Here are the same points, seen from different sides; a view may also be mirrored.
A view may leave some points out. In some views, one point has been moved. Which views, in the order they come, and which point in each? Write - if no view has one.

-- scene 1 --
A:
  luti [ -2 -50   2   7  24 -22 -27  11  -7  31  -6 -23  76  28 -20 -45]
  fuvel [ 20 -57   5  20  33 -19 -21  16 -13  31 -10 -20  80  21 -13  -8]
  vimig [ 20 -59   5  20  34 -16 -25  17 -15  27 -12 -21  79  20 -11 -11]
  lum [  1 -53   1   9  27 -19 -29  10  -9  27  -9 -24  75  27 -16 -42]
  Fonun [  2 -60  -6   5  25 -26 -37  11 -12  45  -3 -14  75  26 -29 -37]
  Gegep [ 21 -58   1  20  34 -18 -20  10 -12  34  -9 -23  79  25 -10  -5]
  bute [ 15 -58   0  16  32 -16 -24   8  -8  34 -10 -25  74  26 -11 -16]
  dudo [ 18 -57   2  19  33 -17 -20  12 -10  31  -8 -27  75  25 -12  -9]
B:
  vimig [-54 -15 -37  54   0  41  25  34 -87  -1 -66   9  40  59  37   2]
  ramo [-39 -16 -37  52   9  43  26  35 -94  -6 -66   8  42  61  43  -6]
  Gegep [-52 -13 -32  52  -1  33  29  32 -87 -10 -63  12  42  67  30   6]
  famuk [-47 -15 -35  52   7  42  29  34 -91  -6 -63   8  44  63  37  -2]
  Fonun [-43 -22 -25  51 -17  56  39  39 -73 -17 -41  24  45  59  36   8]
  Radim [-44 -19 -26  50 -11  50  39  31 -76 -12 -40  24  38  59  37   7]
  bute [-43 -15 -35  53  -5  38  25  34 -86  -9 -63  15  37  63  41   4]
C:
  Fonun [ -4  25  49 -19  -1 -21  -2   6 -16 -13 -26   6 -55 -16  44  16]
  Gegep [-17  33  39 -31  -9  -3   9 -18 -15  -6  -5  14 -47  -4  46  36]
  fuvel [-19  26  39 -29  -7  -3   9 -15 -16  -5  -5  13 -47  -5  42  37]
  vimig [-21  22  40 -29  -6  -5   8 -17 -12  -5  -7  14 -42  -5  43  35]
  Radim [-10  30  53 -21  -4 -21  -1   3 -18 -13 -23   9 -47 -11  41  20]
  dudo [-16  31  39 -26  -5  -2   4 -18 -14  -8  -4  15 -47  -7  45  35]
  famuk [-16  24  40 -26  -5  -3   7 -14 -20  -6  -3  12 -47  -4  39  39]
  lum [  2  13  49 -13   3 -15  -3 -11 -12 -15 -12   9 -48 -11  47  21]
  ramo [-15  28  39 -22  -2   2   1 -16 -19  -7   3  14 -48  -8  38  42]
  luti [  6  13  50 -10   6 -16  -3  -6 -16 -15 -14   7 -52 -12  45  20]
D:
  vimig [-49 -44 -27 -28  36 -27 -38  17 -30  63   3  18   1 -85  31 -22]
  ramo [-43 -38 -25 -30  34 -24 -29  13 -29  68  -2  32   4 -83  36 -20]
  Radim [-53 -39 -22 -14  34 -22 -29  12 -11  73  -6   5   2 -72  27 -45]
  lum [-47 -32 -25 -17  24 -29 -34  14 -16  64  -2  18 -15 -64  33 -42]
  Gegep [-51 -44 -30 -23  39 -29 -38  16 -30  68   3  25   9 -82  32 -21]
  fuvel [-46 -45 -27 -27  38 -27 -37  15 -31  66   0  21   5 -85  32 -22]
  Fonun [-53 -39 -22 -11  29 -23 -34   9 -12  73 -14   6  -2 -65  26 -49]
  famuk [-42 -42 -25 -27  37 -26 -33  14 -30  68  -1  24   3 -83  35 -23]
  luti [-42 -32 -23 -16  23 -27 -32  11 -14  67  -8  18 -16 -60  34 -46]
  dudo [-52 -39 -29 -25  34 -27 -36  15 -27  67   2  27   5 -81  32 -22]
E:
  Fonun [-24  29   1 -23 -18  25  -7   2 -13 -26   6  -9  30  24 -29 -15]
  Radim [-19  31  13 -22 -18  21  -4  -3 -12 -25   4  -6  29  27 -31 -13]
  Gegep [-10  34  20 -36 -23  18   1 -11  -2 -18  13  12  16  23 -17  11]
  lum [-23  25  13 -38 -29  31  -6   1  -5 -30  18 -14  24  19 -29  -5]
  ramo [-14  28  24 -38 -29  22   3 -13  11 -11  10   3  17  23 -14   7]
  famuk [-13  29  22 -32 -25  20   1  -8   7 -14  14   5  21  23 -17   9]
  vimig [-12  34  24 -29 -28  18   2  -8   1 -20  19   8  21  18 -17   9]
  fuvel [-12  32  22 -30 -25  17   2  -9   3 -16  16  10  20  21 -16  11]
  luti [-26  22   9 -36 -26  33  -8   5  -3 -28  15 -19  26  21 -32  -8]
Views that do not fit: B
  B moved: Gegep
